Named moves (each a turn or a mirror), then the moves between two rows, first move first; the first pair answered:
k_855 (before -> after):
-21 20 -11 -27 -21 25 5 -9 -36 32 0 -40 -4 -15 -1 -8  ->  -23 15 28 -21 -6 31 15 23 -10 30 22 -17 -8 -36 -13 -1
-3 -20 -1 2 7 19 -1 13 -12 34 -1 -5 12 -15 -13 -20  ->  -2 -18 -8 1 4 17 -2 6 -17 34 -5 -10 14 -11 -12 -19
0 10 8 -17 7 -12 -2 3 16 -18 10 11 -4 5 -17 10  ->  2 13 -12 -20 0 -15 -7 -15 4 -17 -2 -2 -2 14 -11 6
11 -25 28 14 3 17 31 50 17 13 16 12 -9 -37 -10 -20  ->  17 -11 -49 6 -23 4 13 -13 -35 18 -26 -34 1 4 13 -32
k_863 (before -> after):
-3 3 -17 7 22 -7 -15 17 -11 27 7 2 14 -6 -16 21  ->  7 -9 -28 13 15 -7 -3 26 -12 30 -4 -7 7 -3 -7 3
-1 26 0 -28 -10 5 -9 -43 -1 0 -25 -14 14 0 -3 36  ->  -1 -9 34 -20 1 30 15 -2 2 28 -3 -11 20 -38 -18 12
-17 18 -13 -14 0 -11 -36 -32 -12 -1 3 15 31 -1 -12 13  ->  -8 -23 7 -1 4 10 -5 14 -10 25 15 13 33 -30 -20 -22
5 23 -25 3 -24 -25 -4 -26 -16 -27 -29 -5 -7 35 9 1  ->  -22 20 41 -9 12 2 -12 -8 -9 -3 20 29 16 -16 -29 25
k_744 (before -> after):
-9 18 -19 -10 12 -8 -7 -26 -4 -29 9 10 -7 34 -5 16  ->  6 -3 -38 1 -2 -6 13 -10 -12 -21 -6 -10 -13 37 7 -16
-1 8 -44 7 -21 -2 -10 -12 -38 20 -18 -12 2 14 -7 -25  ->  -13 7 -27 -1 -8 12 -17 -14 -46 35 -1 -4 17 -5 -23 -18
-20 11 22 -6 17 36 9 6 -8 12 18 21 1 -9 13 22  ->  -16 27 8 -3 7 17 4 -2 8 -15 4 23 -15 15 25 34
5 30 -7 -6 -4 -35 5 -10 20 -47 -21 14 -15 35 16 26  ->  24 -17 -26 8 -21 -16 38 19 -3 -14 -36 -18 -11 22 24 -30
Now pairs of rows:
Between the rows of a pair lie two moves.
-6 6 5 -11 4 8 -4 -25 -26 -6 -1 -12 37 4 -4 13  ->  -7 -8 28 -5 11 17 6 -1 -16 2 13 -4 36 -12 -12 6
k_744 then k_863
18 17 -14 -5 -3 -8 -2 -10 0 -7 -15 -6 3 39 17 -2  ->  20 4 13 4 2 -5 15 24 25 -10 -4 9 -6 25 13 -5
k_855 then k_863
0 -17 -3 -3 5 17 4 -6 -22 16 -4 -17 22 -16 -1 -25  ->  -13 7 8 -12 17 10 -16 -23 -16 5 9 0 25 -12 -11 5
k_744 then k_855
17 9 19 13 -19 -15 -16 6 5 -23 -9 -2 -33 11 18 -3  ->  17 4 22 16 -19 -13 -11 13 8 -21 -8 -1 -34 7 17 -7
k_863 then k_744
10 1 12 18 -14 -23 14 28 32 -24 -7 7 -25 5 15 -4  ->  3 24 -10 6 -16 -32 -8 -10 14 -31 -17 -1 -20 23 16 12
k_863 then k_855
9 8 -12 10 -15 -11 -4 -13 4 23 -12 -16 8 25 13 -2  ->  -1 12 -3 3 -5 -2 -13 -21 -6 34 -1 -11 21 13 2 7
k_744 then k_863
8 -52 4 4 -16 7 10 4 -21 -1 5 13 -10 12 2 -16  ->  -10 -30 24 -9 0 7 -13 -14 -18 -6 25 32 1 6 -12 17
k_863 then k_863
-4 -1 -7 -5 1 -1 -4 -10 -3 9 -2 -9 4 10 1 8  ->  -4 3 2 -6 4 -3 -7 -8 6 5 3 -3 2 7 -1 15
k_863 then k_744
0 2 22 -6 18 14 -27 -14 14 -10 8 16 -11 6 20 22  ->  17 -11 -6 6 -1 9 -11 -6 12 -12 -15 -4 -22 22 37 -4
k_863 then k_863
-3 -13 10 0 1 12 5 12 8 6 10 0 2 -14 -2 -1  ->  -8 10 2 -8 1 0 -11 -13 8 -8 4 1 0 1 0 19
k_863 then k_863
15 -7 17 6 -13 -41 -5 -11 11 -50 0 27 -45 37 17 22  ->  19 -26 36 13 -11 -34 12 20 22 -41 9 33 -47 21 13 7
k_863 then k_744
7 -15 45 34 15 -11 14 31 20 -22 27 47 7 -26 11 41  ->  14 13 -3 31 -4 -38 -1 -7 17 -51 -5 31 -4 17 34 54
k_863 then k_863
-9 -9 14 0 8 28 5 -6 -30 26 14 -8 16 -6 -3 -15  ->  0 -20 18 10 4 24 21 16 -15 20 11 -5 6 -6 4 -28
k_744 then k_863
8 19 -13 14 -4 -32 6 8 30 -44 -13 8 -17 13 4 17  ->  2 -27 5 13 9 13 25 30 -9 20 9 -6 16 -37 -18 -25
k_744 then k_744
-53 22 -4 -16 5 36 -38 -1 -35 38 42 32 12 -40 -44 4  ->  -17 -31 -25 15 -20 36 17 55 -23 45 15 7 -12 -38 -18 -59
k_863 then k_855
19 5 22 -14 -8 -24 8 22 57 -4 21 7 -5 -2 -19 40  ->  35 -27 4 -2 -20 -12 34 42 41 17 7 -16 -3 -7 -9 0
k_744 then k_744
-26 -53 7 -18 9 40 -29 38 -11 6 -17 -18 9 12 -9 -51  ->  -49 -13 19 -36 25 31 -66 -2 -9 -11 -3 4 17 15 -21 -3
k_863 then k_863
9 -10 -19 23 -8 8 0 -10 0 20 -4 -3 -5 -28 15 3  ->  2 0 1 20 2 4 -6 -7 16 12 9 13 -8 -34 8 21
k_863 then k_855
-13 15 8 -1 -6 -8 -25 -3 18 -15 -1 13 -10 9 -9 12  ->  -8 -2 22 6 -5 0 -10 20 23 -6 6 14 -12 -4 -11 -1
k_863 then k_744
25 -6 -22 20 -15 -31 23 29 55 -17 -20 -17 -37 28 26 -1  ->  -3 40 -21 -5 1 -37 -24 -29 37 -26 -6 -3 -19 37 10 50
k_863 then k_855
9 -11 9 17 -8 8 24 31 11 -8 -4 -4 -20 0 8 -21  ->  -2 20 12 8 -3 -7 2 10 23 -32 -1 12 -25 14 7 12
k_863 then k_855
-11 -4 -28 -15 1 5 -18 -35 -50 19 -11 -32 28 5 3 -11  ->  -16 18 -25 -19 2 -8 -31 -49 -38 -1 -11 -18 22 17 4 12
k_744 then k_744
-12 22 47 -16 23 -13 -22 11 20 -16 35 40 2 -16 -17 40  ->  7 5 43 0 11 -21 1 40 43 -28 24 36 -18 -8 -2 23
k_744 then k_863
24 9 -29 12 -18 -24 3 0 7 -10 -27 -8 -15 23 16 3  ->  18 -20 17 15 2 4 20 41 12 21 5 6 -2 -22 -6 -9
k_863 then k_863
-21 6 2 -14 11 -7 -28 -38 -2 -2 1 4 19 2 -18 20  ->  -8 -30 -14 -3 1 8 -1 -15 -19 23 -10 -21 23 -9 -12 -26
k_863 then k_855
12 -22 -37 -3 -7 11 10 -5 -40 31 -21 -31 11 -2 0 -38  ->  -19 34 -1 -24 18 -3 -36 -42 -16 0 8 14 14 0 -20 36
k_744 then k_744
-35 28 16 -25 6 -6 -12 -28 -2 -12 13 23 -15 -4 16 26  ->  -6 -17 -21 -5 -20 1 28 2 -17 7 -15 -15 -23 0 38 -33
k_744 then k_744
-6 22 -25 10 -28 -18 18 13 -9 -7 -17 10 -19 16 3 19  ->  -4 -3 -7 16 -21 -2 35 39 -15 17 -5 8 -11 -9 -6 -2
k_744 then k_855
0 29 -9 -16 6 -14 -19 -27 8 -18 -3 11 -2 9 2 22  ->  16 -17 -25 -4 -5 9 11 2 -18 19 -11 -19 5 -6 6 -32
k_744 then k_744
-4 -29 -23 2 13 10 -5 -9 -23 20 4 -9 16 -19 -12 -28  ->  -16 -9 -16 -8 21 5 -24 -27 -23 11 13 0 20 -15 -19 -2
k_863 then k_863
-6 5 -5 -4 -12 -9 8 28 25 -14 -7 -5 -2 -7 -11 -9  ->  -7 18 -14 -7 -14 -14 -2 12 21 -19 -11 -6 0 2 -9 1
k_863 then k_855
-1 -19 2 9 4 12 17 -16 -12 13 5 -25 4 -6 0 -8  ->  -11 -4 22 5 17 6 5 -18 3 2 20 -4 5 -11 -10 19
k_855 then k_744
-9 17 -17 -2 -12 -12 4 -14 9 -23 -8 -2 -14 20 12 15  ->  0 -4 -6 8 -14 -7 28 19 20 -17 -7 -1 -22 9 14 -4
k_855 then k_744
12 -1 -5 9 -12 -18 29 0 -4 -10 4 6 -2 26 18 -27  ->  6 -13 3 4 -4 -1 27 -1 -22 14 14 3 14 8 7 -35
k_744 then k_855
9 -15 5 4 4 1 19 18 18 0 18 10 -5 -7 18 -26  ->  -6 13 13 -8 15 -4 -7 -7 20 -10 27 25 0 -2 9 8
k_863 then k_863
12 5 49 15 3 17 -15 37 18 -3 12 15 1 -24 0 -37  ->  13 37 -13 5 -19 -4 -42 -27 -15 -17 -24 -13 4 22 19 -28
k_744 then k_855
21 36 -12 14 -9 9 -14 -17 44 -70 5 15 -5 28 3 57  ->  36 -48 -17 28 -14 61 35 29 -10 13 6 -29 22 -22 -4 -32
k_744 then k_744
7 -16 5 4 9 16 7 14 -11 14 -9 -14 9 -2 -3 -23  ->  -5 19 16 -6 16 0 -16 -6 9 -14 -4 9 4 13 -7 18
k_744 then k_744
-17 7 6 -19 7 8 -9 -19 -7 13 6 0 11 -12 -5 7  ->  -12 16 16 -11 6 -3 -7 -9 17 -9 6 12 -5 -4 -1 20
k_744 then k_855
-8 3 8 -2 3 13 -12 -10 -7 15 11 -4 4 -4 -6 10  ->  0 -14 2 7 -2 14 4 5 -4 19 5 -11 -1 -6 -1 -7
k_863 then k_855
21 -10 -21 10 -15 -5 -5 -21 -7 -6 -21 -20 1 18 2 7  ->  25 -17 0 19 -13 -9 7 7 24 -19 -15 -5 -14 13 2 8
k_855 then k_863
6 7 -11 -8 -18 -3 6 -7 21 -39 -4 22 -9 18 13 11  ->  3 -28 2 -7 -10 30 22 12 -7 7 11 8 16 -17 -2 -23
k_744 then k_744
13 -29 5 -14 -23 11 9 -11 -15 9 7 -1 -23 -11 2 -30  ->  0 2 18 -24 -12 -1 -13 -30 0 -11 19 22 -24 -5 -5 8
k_744 then k_744
-8 0 -2 -2 0 -5 2 -17 -12 9 -5 -5 8 4 -4 -2  ->  1 -9 -1 9 -5 -8 14 1 -1 6 -8 -5 0 3 1 -12
k_855 then k_863
6 9 -8 0 -5 -13 2 6 13 -15 -9 -7 0 12 6 -7  ->  1 11 9 -1 3 -11 0 12 20 -16 1 3 0 6 -2 2
k_855 then k_863
13 -11 24 18 2 -11 -23 19 0 24 16 1 -16 -19 0 -10  ->  13 9 -7 11 -7 -22 -40 -18 -14 13 -1 -11 -14 4 9 2
k_744 then k_855
21 -14 24 18 -26 -1 51 50 -2 1 -11 -9 -10 -6 17 -66  ->  23 12 -20 10 -41 -20 31 5 -21 -14 -36 -27 -10 30 33 -57
k_744 then k_863
-11 -10 -1 -3 -11 0 -4 -16 -15 31 -4 -4 19 -8 -6 -22  ->  -21 8 18 -8 1 -4 -16 -18 -1 20 8 14 20 -9 -14 1
k_744 then k_855
5 -3 15 2 -1 5 -1 3 0 5 9 0 13 -7 -9 6  ->  11 -10 6 7 -7 2 6 11 5 1 0 -6 3 0 0 -4
k_863 then k_855
16 21 -9 -5 -16 -22 -2 -3 25 -46 -14 13 -13 31 18 -1  ->  6 -26 16 -9 -1 28 14 19 -17 21 15 0 24 -23 -8 -40
k_744 then k_744
2 32 -20 -5 -5 -31 -13 -14 30 -14 -5 8 -39 33 4 34  ->  4 15 12 2 3 -22 4 22 52 -9 11 22 -44 11 -3 27
k_863 then k_744
8 -7 -34 2 -5 -4 3 23 11 7 -21 -5 0 2 3 -9  ->  -1 -11 -25 -3 3 8 -2 18 -6 25 -10 -4 15 -13 -10 -11
k_744 then k_855
4 -21 18 -2 14 -4 12 -30 -7 17 51 2 6 -29 -21 -21  ->  4 9 -12 -7 1 -27 -7 -65 -11 -8 32 -5 -1 5 -6 -2
k_863 then k_863
-21 8 -12 -19 12 11 -24 -41 -37 18 12 -12 28 -8 -13 20  ->  -11 -28 5 -5 11 29 6 4 -32 38 15 -17 25 -32 -15 -14
k_863 then k_855
15 3 -29 8 -15 -34 1 -1 20 -19 -31 -7 -30 33 19 26  ->  -5 -37 13 -1 13 22 6 15 -21 52 11 -9 15 -31 -20 1
k_744 then k_744
-9 -10 15 0 11 14 15 -9 -4 13 21 13 5 -24 -1 -4  ->  -5 -15 2 1 7 15 18 -15 -15 20 14 3 7 -18 2 -14
k_863 then k_744
23 -19 -33 9 -10 -2 21 0 -10 4 -22 -33 13 14 20 -18  ->  -9 10 15 -14 24 10 -15 -22 -10 12 22 3 37 -12 -14 32
k_744 then k_744
-14 7 11 -24 7 13 -5 17 -4 -14 3 2 -3 -10 -3 20  ->  0 -9 -13 -17 -7 14 9 21 -13 -8 -15 -18 -8 -2 9 -4
k_863 then k_855
15 -11 -14 -10 -14 1 6 -6 -20 2 4 -21 16 -4 -2 -11  ->  8 6 -16 -16 -9 -7 -9 -22 -15 -9 5 -15 14 4 -4 7
k_863 then k_744
-46 -7 1 -12 2 13 -21 -49 -20 9 31 3 32 27 25 6  ->  -50 -7 27 -9 12 14 -18 -33 0 2 45 20 27 18 18 16
k_863 then k_744
-16 17 -6 -12 12 2 -13 -28 5 -1 6 10 -6 -4 7 31  ->  0 10 -21 1 -2 -9 1 -17 17 -14 -10 3 -24 11 23 16
k_855 then k_744
-5 11 -19 -11 -16 22 -45 -72 -35 -9 -13 -12 6 17 -6 -11  ->  4 17 36 5 -6 0 -27 -15 47 -56 4 35 -34 13 -5 15
k_855 then k_744
-2 10 15 -5 0 -4 -4 -2 17 -24 2 15 -14 11 3 21  ->  5 -2 -20 -3 -15 0 1 -16 -12 -7 -16 -13 -7 21 14 -6
k_863 then k_855
2 -16 -16 -4 -24 -14 0 13 16 -18 -17 14 17 -11 -8 0  ->  -4 -6 -17 -11 -22 -17 -10 2 12 -22 -15 16 20 -8 -11 11
k_863 then k_855
-14 23 -43 -19 21 27 -11 -26 -21 -24 9 12 4 -4 -10 26  ->  -1 23 -39 -5 13 10 3 -1 15 -51 2 21 -21 9 2 27
k_855 then k_744
-13 13 24 -4 16 -5 -7 5 6 -27 25 38 15 -34 12 27  ->  17 -16 -19 17 -14 -14 26 25 5 -31 -13 4 -5 -11 42 -21
k_744 then k_744
